Named turns come first, each shown by rows before and after it. Which turns, in which order, take the first row of each pair that follows to the second? Write the first one first, as in the answered first pair.
fav (before -> after):
[ -7  15  22   7   0 -13  15   4 -18   2 -10  -6]  ->  [ -5 -26   1 -26  -7   6   9  -7   7  -4  -2  -6]
[  2  -2   7   0  -4 -11   3  -1  10  -2  -5  -8]  ->  [  2  -2   4  -1  -3 -10   1  -2  11  -3  -7  -9]
[ -4  -3 -20 -13  -4  14  -2   7  -8  -6  13  21]  ->  [ -5  21 -16   0   4   8  -3   9 -18  -4   5  16]
suvol (before -> after):
[  3 -12  -5  -8   8   3  -6  -4  15   0  -9 -13]  ->  [ -4   6 -14  -3   6  13  -8   6 -10  -6   2  12]
[ -1  10   5  13   2 -12   1   1  -8   9 -10  -4]  ->  [  0   8   8  14   0 -13   3   1  -9  10  -8  -3]
[ -8 -19   5   9  -7   5  11  19  -8   8  13  21]  ->  [  0 -26   1  -3   8  -1  -1   4  23  12 -12 -16]
[ -5  -2   1   1  -3   4  -1   2 -10  -4   6  -1]  ->  [-2 -9  6 -1 -2  0  0 -1 -1 -2  2 -9]
nen (before -> after):
[  7  18 -16  -4   4  -1   9  11  -5  -2  -4   3]  ->  [  7  19 -11  -1   2  -4  12  12  -7  -1  -3   4]
[ -4  11  -1   3  -4  10   5   3 -17  -3   9   6]  ->  [-2 15 -9 -3  7 11 -5 -3 -7 -2 -5 -9]
[-2 12 -4  2  5 -1  2 -1  0 -5 -4  5]  ->  [-2 10 -4  2  1  0  3 -1 -1 -5  0  9]
[  8 -17  -2 -15   7  -1  -6 -11  24   3 -12 -23]  ->  [  5 -20  27   6 -13 -13  17   2   5   7   9   0]

Between the rows of a pair lie two turns.
[ 10 -12  -1  -2   0  -9  13  -4   7   6  10   0]  ->  [  7   4 -22  -5  11   0   1  -4  -1   2   4   0] => nen, suvol
[  1   8  15  10  13 -10   0  -2   5  -3  -9 -20]  ->  [ -2   4  24  17   1 -11  10   4  -7  -4   6  -3] => suvol, suvol
[  8   0  14  -3 -10   6  15   2  11   1  -2 -16]  ->  [  8  -1   7  -7  -8   9  10   0  14   0  -4 -19] => nen, nen
[  4 -11  10   2  -3   7  19  -3  11  -1  -8  -1]  ->  [  5 -10   9   1   0   7  16  -5  13  -1 -10  -4] => nen, nen
[ -3 -16 -23  -9   4   3 -15  -8  -1  -2  20  -8]  ->  [ -4 -18 -10   0  -6  -1  -3  -3 -12  -1  32   4] => nen, nen
[ -4  10 -16   8  -2   1  -9  -3 -11  -1   3  12]  ->  [ -1 -11  -1   6 -14  -4   3  -3  -3   2  13  15] => nen, fav
[ -9 -13   1  -7  -1  -4   4  -2  -3   3   4   3]  ->  [ -8  -1   7   1   5 -11   3  -2  -3   5  -6  -6] => nen, fav
[ -1 -22 -17 -19  -1  11  -6  -9   3  -2   3   6]  ->  [  4 -22  15  -3  -1 -11   6 -11  13   8  -7 -13] => nen, fav
[ -2  13 -19  -6   9   5 -12  -3  -7  -4  -3  -1]  ->  [  3   4  18  11  -2 -16   9   1  -2   5  -1  -6] => nen, suvol
[ -6 -13  15   2 -10  -7  -9  -2  23  -4  11  -5]  ->  [-11  -1  14   9 -14  -5  -6   5   4  -6  20  13] => fav, nen
[  5 -11 -22   3  -3  15  -7 -17   3   2   7  15]  ->  [  3  14 -17  19   5   9  -8 -12 -11   3   0  14] => fav, nen
[  3 -15 -13 -22   0  15  -9  -3  12  -4   2   3]  ->  [  1  28   3   7  13  -2  -7   4  -5   3 -15  -6] => nen, suvol
[ -3  20  -4   7   6   2  -7  -1 -10   1  -5   3]  ->  [-4 18 -9  3  7  5 -9 -1 -9 -1 -4  5] => nen, nen
[-1 -3 -4 -5  4  7 -1 -6  1  0 -3 -4]  ->  [-1 -9  3 -3 -2  5  4 -4  1  1  2 -1] => suvol, suvol
[ -5  -7 -19  -9 -15   8 -12   3   0   7   8   2]  ->  [ -5  -5  -4   1 -22   0  -2   8  -7   9  14   9] => nen, nen
[ -1  -9  13  10 -12  -5  17   3 -10   1  15  11]  ->  [  5  -2  17  11   2 -15  10  -5   8   7  -8 -18] => suvol, fav
[  6  -4  10   0   4  -7   0  -4  18   5 -12 -25]  ->  [  4 -13  -8 -14   2   6  -7  -6  20   0  -6 -18] => nen, nen
[  6 -28  21  -4 -13   5  20  -5  15   5   9 -15]  ->  [  4  23   8  11  15   1   2  -5   3   6 -19 -32] => nen, fav
[  0  -7  17   9   3 -15  15  -3  13  15 -10 -15]  ->  [  0  -9  -1  -4  10  -5   3  -9  22  11 -15 -21] => nen, nen
[ -4  13   7  16 -10   2  12  10 -17   4  14  19]  ->  [ 0 25 14 23  2 -8  8  7 -9  9 -3 -2] => nen, nen
[-3 -7 -8 -5 -3  3  2  3 -1  0  3  4]  ->  [-3 -3  4  4 -5 -4  8  6 -3  3  2  3] => fav, suvol
[-10  10   0   9  -3 -20  13  15 -24   8  14   7]  ->  [ -1 -14  -3 -10   6 -21   4  -1  14  12  -4 -27] => suvol, fav
[  0  -9 -12 -11  -1  -1  -8  -5   4   1  -9 -12]  ->  [ -2 -19   1  -5 -15  -5   5   0  -2   3   5   2] => suvol, suvol
[ -3   9 -12  -1   2  -5  -4  -4 -14   3  -6   0]  ->  [ -2  -1 -17  -9   1  -1  -6  -6  -8   2  -5  -1] => fav, fav
[ -2  -8   1   0  -9  17   5  10 -15   3  23  19]  ->  [  1  25  11  18  12   1  -1   7 -13  10  -6  -8] => fav, nen
[ -5  -9  -6  -4 -10  -5  -6  -1   4  -4   0   4]  ->  [ -6   1   3   7 -10 -11  -3   2  -3  -2   0   5] => fav, suvol
[ -4  21  -2  11   8  -2  -9   8 -18   2   0   4]  ->  [  1 -17  17   5 -10  -7   6   6  -3   4  14   5] => nen, suvol
[ 1  1  7  5  1 -4  1  0  4  2 -3 -6]  ->  [-2  4 -2  3 -2  3 -1  3 -5 -2  5  7] => suvol, nen
[  1   5  14 -12  -7   7  -5   3   5  -2   4  20]  ->  [ 1 13 15 -6 -5  5 -5  4  2 -1  2 19] => fav, fav
[-10  11  -5   7  10   9 -14   3 -14  -6  -4  19]  ->  [ -4   5  -2   2  19   3 -19  -6   7  -2 -19  -6] => fav, nen
[  1   9  -3  -7  10   1 -10  -5   2  -1 -13  -3]  ->  [ -1  -2  -7 -12   0   8  -5  -2  -4  -5   2  14] => suvol, fav
[  2 -21  -5  -6 -11  14   1   0  12  -2   6   1]  ->  [ -1   9  11  20  -9   1   8  10 -11   2   3   8] => fav, suvol
[  7  -2  17   9   6 -20  -3  -8  10  13   4  -3]  ->  [  5 -14 -10 -13   7  -1 -15 -12  15   5   9   3] => nen, suvol
[ -5  -4 -13  -3 -10  13  -3   0 -13   0  21  25]  ->  [  0 -20  12   3 -18  -2  10  -2  -1   7  21  16] => fav, suvol
[  6  -1  25   9   0 -15  14   2  -2   6  -4 -12]  ->  [ -1  25 -10   2  14   3  -6   4 -17  -3  -9  -3] => nen, fav
[  9   3  -3   4   4 -15  -2   1   6   0  -9 -15]  ->  [  7 -19  -9  -7  -7  -5   1   2   8  -4   7  -1] => fav, nen
[  2 -16 -13  -2  -6   7  -3  -6  20   3   2 -12]  ->  [ -2 -16  -8   5 -17   9   6   2   4   1  17   9] => suvol, suvol
[  1   4   8  17 -12 -11  18  18 -19  -5  16  28]  ->  [  6  20  18  28   3 -26  14  13  -9   2  -8   0] => nen, nen
[  4   3   0   0  -2 -16   1   7  -1   3   2  -3]  ->  [ 4 -6 -8 -9 -4 -9 -3  5  3  0  5  0] => nen, suvol
[ 18   3  19   4  14   2 -11  -5  18   2 -17 -28]  ->  [ 14  -5  38  16 -11   1  11   9  -7   1  13   9] => suvol, suvol
[ 5 -6 12  8 -4 -3  4 -5  1 -5  5 -1]  ->  [ 5 -3 10  8  2 -4  1 -7  5 -4 -1 -9] => nen, nen
[  5 -26  23  10  -6 -16  14 -21  23   6  -5 -28]  ->  [  5 -30   5  -3  -1  -6   5 -26  30   2  -9 -31] => nen, nen
[  4  10   4  14  12 -13  15  -4   0   3  -7  -7]  ->  [  4   8 -11   3  18  -5   5  -9   7  -1 -12 -12] => nen, nen
[ -1   4  -5   3   1 -12   8 -13  -9  12   0   7]  ->  [ -2   3  -9   0   0 -10   7 -13 -10  10   1  10] => nen, fav
[ -3 -13   1  -2 -15   2   6  -3  11   0   6  26]  ->  [  1  -5  18   9 -10 -13   9  -5  18   6  -7   8] => suvol, nen
[  5   4  29   9   0 -14  17   1  17  10  -9 -15]  ->  [ -7  17   2   5  -8   9  13  13 -17  -3  16  28] => suvol, nen
[  1   1  -9 -15   7   0  -1   1   7  -1   0  -1]  ->  [ 1 11  4 -2  9 -9  3  4  2  3 -5 -4] => nen, suvol
[-16  24 -10  -4   0  -1  -3   3  -4 -10 -11  -2]  ->  [-17  20 -14  -8  -3   4  -3   3  -5 -12  -6   3] => nen, nen
[  2   1  19  11  -8  -8   4   2   3   1   0 -14]  ->  [  3 -14  15   3 -14  -3   6   1   6  -1   8  -8] => fav, nen
[ -7 -15  25   5  -4  -8   1 -12  -2  -5   5 -10]  ->  [-11  14   7   7  11  -2 -13 -12 -12  -8  -8 -12] => nen, fav
[ -8   9  -1   2  -5  -1  10  -4 -14   2  12   8]  ->  [ -5 -11  -5 -12  -7   4   9 -10   0   2  13   4] => fav, suvol
[  0 -20   7 -11  -4   1   5  -4  12   2   5  -6]  ->  [ -7  -3  -3  -7  -5   9   4   4 -11  -3  14  16] => suvol, suvol
[-10  -7 -19   0   0  16 -27  -8   7  11  -5 -13]  ->  [ -9   7  10  25  -1  -4 -15  -3   1  19 -11 -19] => nen, suvol
[ -5 -16   5   2   3  -2  13  -5   6   3   4  -1]  ->  [-6 -5  9  9  4 -5 15 -2  0  5  2 -1] => fav, fav
[ -1  23  21  18  16 -17   8   9  -5  14   0  -3]  ->  [  6 -18  17  -7  11 -12   6  -3  27  13   0 -18] => fav, nen
[ 22  -8   9  13 -16 -12   9  -1   2  -1   1 -11]  ->  [ 21   4   7  18  -9 -13   5  -1  -2   0  -5 -15] => fav, fav
[ -3 -18   1   7 -14   1   3   9  -8  -6  17  19]  ->  [ -4   6 -26  -1   9  10 -19   3  -5  -8  -4   3] => suvol, suvol
[ -2  13  16  13   4 -13   1   2  -2   7 -13 -10]  ->  [ -1 -26   5 -10 -11   2   4  -1   9   2   8   4] => suvol, fav
[ -1  10 -16  -9   8   9 -12  -8   2  -7  -8  -6]  ->  [  0 -11 -13 -17  -3  11  -6  -9   8  -7   2   1] => fav, fav
[  3  -7   0  -3 -11  -3   5   0  -7   0   8   4]  ->  [  2  -2  -3  -2  -9  -1   3   1 -11  -1   9   6] => fav, suvol
[ -8  21 -18   0   9   9  -9   5 -10  -5  -2   5]  ->  [ -2   1  23  14  -7 -13  14   7  -2   5   6   1] => nen, suvol
[-11  10  -3  -5   7   1  -1   1  -9  -2  -1  15]  ->  [-9  1 14  0  1 -8  9  1 -6  2  2 13] => nen, suvol
[ 14  21   4  15   0  -1  14   6 -12   0  -3  -4]  ->  [ 13  -7 -17  -9  -9  17  10   1  -4  -7  12   8] => suvol, nen
[ -6  -3  14   0 -14 -10  10  -3   0   4  -4  -5]  ->  [ -6   0   9  -3  -7 -10   4  -7   5   3 -12 -14] => nen, nen
[ 3 -1  9  6 -8 -1  9  1 -5  3  2  0]  ->  [ 2 -5 -8 -5 -6  9  1 -2 -4 -2  4  3] => nen, suvol
[ -8  15 -11   1  -7  -8   7   1 -18 -11  18  20]  ->  [ -1  25  -4   4  11 -22  -1  -8   2  -4 -11 -16] => fav, nen
[ -2  25 -25  -1  -4   7  -3   3 -18  -5   9  14]  ->  [ 10 -24   5 -10 -18  -7  13  -7  19   4  11  -7] => fav, suvol
[  4  -9  -9  -6 -14  18  22  -3  15  17  -5  -3]  ->  [  3  -5   2   3 -18  13  29   0   8  20  -2   1] => fav, fav
[ -7  -8  -9  -3   4   1   6  -7 -11  -6   5   8]  ->  [ -5  -8 -12  -6  11   0   0 -12  -3  -6  -4  -3] => suvol, suvol
[  0  32  -5  13   4 -14   8   0   7   7  -5  -5]  ->  [  3   5 -23 -12   3  -1  -1  -9  27   3  -2 -10] => fav, suvol
[ -1 -40   2 -13 -18   9   9  -5  10   0  15   9]  ->  [-10  -6 -27 -12  -5  24  -6   1 -14  -9  12  24] => suvol, suvol
[ 16  -4  -8  -9   0  10   0 -10  15   0 -10 -21]  ->  [ 13 -13 -13 -15  -9  17   1  -7  10  -5   3  -5] => nen, nen
[ -8 -14  11   4 -20  -3  15   7 -16  -5  16  19]  ->  [ -9  16  11  18  -8  -9  10  10 -25  -3   3  12] => fav, fav
[-3  5 -3 -1  5  2 -6 -4  6  3 -6 -8]  ->  [-5  9 -7  1  4  4 -7 -1 -2  1 -2 -1] => suvol, nen
[ -1  11  11   5  -4 -15   8  -5   5  -4   2  -4]  ->  [ -1  -6   7  -6 -10  -9   9  -7  12  -7   9   0] => suvol, fav
[  2 -14  23 -10  -5 -11  -1  -6  23  -6   0  -2]  ->  [  1  -4  31   1  -5 -16   3  -2  16  -5   1   0] => fav, fav
[  3  -8 -16  -7   1  10  -4   1   1  -7   2   9]  ->  [  1  11 -13   5   6   5  -4   4  -9  -6  -3   9] => fav, nen
[-10   0   6   4   3  -9  -4   5   8   2  -1  -7]  ->  [-10   0   3   2   4  -7  -6   3   9   2  -3  -8] => fav, fav
[14  0 -7  2  2 -9  4 10  5  0 -9 -9]  ->  [ 12  -8 -10  -1  -7  -3   7  13  -1  -3   4   6] => suvol, fav
[ -9 -13 -28 -23  -9  15   4   6  -9  -3  22  30]  ->  [-10  -5 -10  -7 -15   5  15  13 -20   0  27  38] => fav, fav
[ 7  9 -6 13 -1  9 -2 -4 -7 11  0  8]  ->  [ 10  -4  -9   4  -1  10  -5 -10   8  12  -4  -3] => suvol, fav
[ -2   3  14  12 -11  -2   5   6  -8   9   3  10]  ->  [ -4  16   5  13  -5   2  -1   6 -13   7  -2   9] => nen, fav
[ -4  27  -8  10   8  -5  -1  -6 -10   1 -18  -4]  ->  [  2   1  14   9  -1 -17  11  -9   8   8 -17 -16] => suvol, suvol
[  5   1  -3  -4   4   1  -8  -6  18   3 -16 -14]  ->  [  5 -14   1  -9  -4   3  -2  -6  21   3  -8  -9] => fav, fav
[  3   3 -21 -12  10  10 -16  -7  10  -4  -5  -7]  ->  [  6 -24   8  -9 -10  -1   4  -6  17   1   9  -3] => suvol, suvol
[ -8 -24  -6 -19   4   1  -9   3  24   6  -4  -8]  ->  [-16  15   0   9   1  -2  -2  21 -19   4   6  21] => suvol, fav
[ -1 -15  -4   3   2   0 -11 -20   9   6  -4 -22]  ->  [ -7 -19  -9   3 -11  10  -5 -11 -10   0  18   8] => fav, nen
[  7  -1  18   4  -5 -18  11  15 -17   7  11  18]  ->  [  8 -24   9 -12  -9  -9   9   9  -3   5  16  16] => suvol, nen
[-11  -5  -1   0   2   9  11  -4 -16  -8  -4  13]  ->  [-11  -2   4   4   2   6  12  -3 -18  -6  -6  12] => nen, suvol
[  2 -16  14   0 -12  -4  12   3   2   2   5   1]  ->  [ -5  12  -9   1  -2   8   0   8 -16  -4   2  12] => suvol, suvol
[ 10  -9   4  -9 -15  -3  11   2   2   4  -2   0]  ->  [  6   9 -15 -12  -4   6  -2   2  -5  -1  -8   1] => nen, suvol
[ -5  23  -5  10   6   2   1  10 -15  -5  -2  11]  ->  [ -5  18 -19  -2  11  10  -9   4  -7  -8  -7   5] => fav, fav
[ -2   9 -15   0  13   9  -7  -1  -4  -2 -10  -5]  ->  [  0 -20  -8  -9  -2  12   2  -2   1  -2   6   4] => nen, fav
[  3 -11 -10 -21  -3   8  -2  -6   7  -3  -2  -6]  ->  [  2  21   0  -1   8  -3  -3  -1  -6   1 -14 -12] => nen, suvol
[ -3  30  -9   2   8   0 -12   8 -19   2 -14  -9]  ->  [  4 -17  27   1 -17 -14  14   6   0   8   4  -8] => nen, suvol
[  0   2  17   9  -4 -10  11   6  -7   1   5   7]  ->  [ -2  -4 -15 -14   1  11  -4   2  -4  -7   7  11] => fav, suvol
[ -4   2 -10  -4  10  -2  -2  -7   7   6  -9 -24]  ->  [ -5 -15  11   4  -9  -8  17   0   0   8  11  -5] => suvol, suvol
[ -2  -1  25  18 -12 -24  14   5   0   0   9  -9]  ->  [-10  30  -3  17   0 -10  -2   9 -22  -7   5   1] => suvol, suvol
[  6 -12 -12  -6  -1   8   1   0 -10   0   2  11]  ->  [  8 -12 -15  -8   4   7  -3  -4  -2   0  -5   1] => suvol, suvol
[  3  -2  -5  -5   7   1  -4  -2   4   2  -6 -11]  ->  [  2 -11   7   0  -5  -2   7   2   0   4   5   0] => suvol, suvol
[ -4   4 -11 -12  -1   9  -2  -8  -3  -8   9   7]  ->  [ 0 -4 15 -1 -7 -7 12 -7  3  0  9 -1] => fav, suvol
[ -3  -8   5  13   2   1  -1 -11   7 -10   0  -2]  ->  [ -5   3  -2  14   5   4  -5  -9  -1 -12   1   2] => fav, suvol
[ -9 -13  -5   4   2   6  10  -3   5 -19  -4 -14]  ->  [-11 -12  -3   8  -4   7  14   1  -3 -20   4  -3] => suvol, suvol
[-6 12 -4 -5  2 -7 -7 -9 -9  0 -3 -3]  ->  [ -4  -4   2 -11  -1 -10  -4 -12   3   1  -3  -9] => fav, suvol
[  2 -11   5  -6   4  -2  -5  -5  30   8 -16 -27]  ->  [-11  -2   3   6 -17   9   8  15 -15   0  20  28] => suvol, fav
[ -5   8 -19  -6   4   7 -14   3   0  -5  -3   1]  ->  [ -5  -9 -18 -12  -4   9 -10   2   3  -6   5   6] => fav, fav
[ -8  17 -20   1   6  13 -11   3 -11  -7   3   8]  ->  [  2 -22  13  -1  -7  -5   7  -3  19   4   4 -11] => fav, suvol
[  0   3  22  11  -4 -14  11  -2  -3   3  -2   2]  ->  [ -4   4 -18 -13   4  11  -9  -6  -4  -8   0  11] => fav, suvol
[  6  -8   9  -4  -5   0  19  10 -11   1  13   0]  ->  [  9   2  13   0   6  -8  14   6  -3   4  -3 -17] => suvol, fav
[ -1 -14  -1   5  -5   4   2   5  -2   1  -2   3]  ->  [-2 -5 -1  9 -4  4  1  8 -8  0 -2  6] => fav, suvol
[-16  12  -1  -3  15  14 -11   0 -13  10  -5   1]  ->  [ -9 -16  15  -9   6   6  -2  -6   8  14  -4 -11] => fav, suvol
[ -4  15   6   7   6  -7   4   8 -12   2   6   5]  ->  [  2 -11   0 -11   6  -3   0  -3  14   2   2 -11] => suvol, fav
[ -2  -9   7   1 -11  -3   5   3  -1   1   6   6]  ->  [ 0 -4 12  6 -7 -9  5  1  2  4 -1 -2] => nen, nen
[ -5   6 -28  -1  23   9 -11   4  -4 -12 -18  -3]  ->  [ -3 -22 -28 -13  11  15  -6   2   5 -14  -5   3] => fav, fav
[  4  -5  -4  -7   9   2  -5 -11  14  -3  -3 -14]  ->  [  2 -13  10   0  -8  -1  10  -3   1  -3  15   7] => suvol, suvol
[  2 -33  -6 -12 -13   3   9 -16  13   1  -3  -5]  ->  [  4  -3   4   6   3 -12   6 -16  13   8 -25 -25] => nen, fav
[-10  28  -3  12   2  -2   1   1 -19  -4  -5   7]  ->  [ -9  30  -7   9   7  -1  -4  -2 -15  -4 -10   1] => nen, nen
[ 11 -10  13   2  -5   5  14  -9  11   9  -1  18]  ->  [ 13  -5  18   5   0   0  13 -10  13  11  -7   9] => nen, nen
[  1  14  -1   3  12  -6  -3  -4  -4  -1 -10 -14]  ->  [  3  -3  17   6   0 -13  10  -3   0   2   0  -9] => suvol, suvol
[-10   3  -6   0  -9   5  -3  10 -19   7  18  25]  ->  [ -4  25   3  11  12 -12 -10   3  -4  14 -14 -12] => fav, nen
[-23  16  -3 -16  19 -23  -2  -4  -1   4   6  -4]  ->  [-24  11 -10 -21  18 -17  -4  -4  -2   2  10   0] => nen, nen
[  4 -40 -19 -29 -16  21   0  -2   9  -4  20  14]  ->  [  0 -22 -35 -30  -8  28 -10   0  -1  -9  16  18] => suvol, suvol
[ -4  -1  -2   9  -7  -5  -5   4 -16  -1  22  19]  ->  [ -1 -21  -3  -3 -10  -3  -6  -1   0  -1  23  13] => fav, suvol
[  0  -1  20  14  13 -13   4  -2   6  10 -11 -12]  ->  [  0 -30  14  -2  -1  -2   8  -3  11   6   6   2] => fav, nen
[-4 12  2  5  0 -4 -2  5 -6  1  3  5]  ->  [ 0 -5 -1 -7  1 -1 -5 -2 12  1  0 -7] => suvol, fav
[  7  -3  16  11   3 -13   7   4  12   4  -3 -10]  ->  [  0  11   8  16   0  -6   6  12 -10  -1   8  11] => suvol, suvol
[ -7   2  -7 -15   5   0 -11  -7   5  -3  -4  -1]  ->  [ -5 -13   8 -13  -6  -5   0  -6   8  -1   4   2] => suvol, suvol
[ -1 -31   4 -16 -11   7   7   0   7  -4  12  17]  ->  [ -6  24 -17  -3  14  10 -13   4 -16  -7  -9  13] => nen, suvol
[  3 -14   8 -14   7  -9   0 -11  17   7 -19 -21]  ->  [ -9  29   2   8   8  -6   0   5 -25   3 -11   9] => suvol, nen
[ 2 17  2  8 -1  8  0  8 -7 -4  1  5]  ->  [  6  10   4   3   6   4  -3   1  10  -2 -10 -13] => suvol, suvol
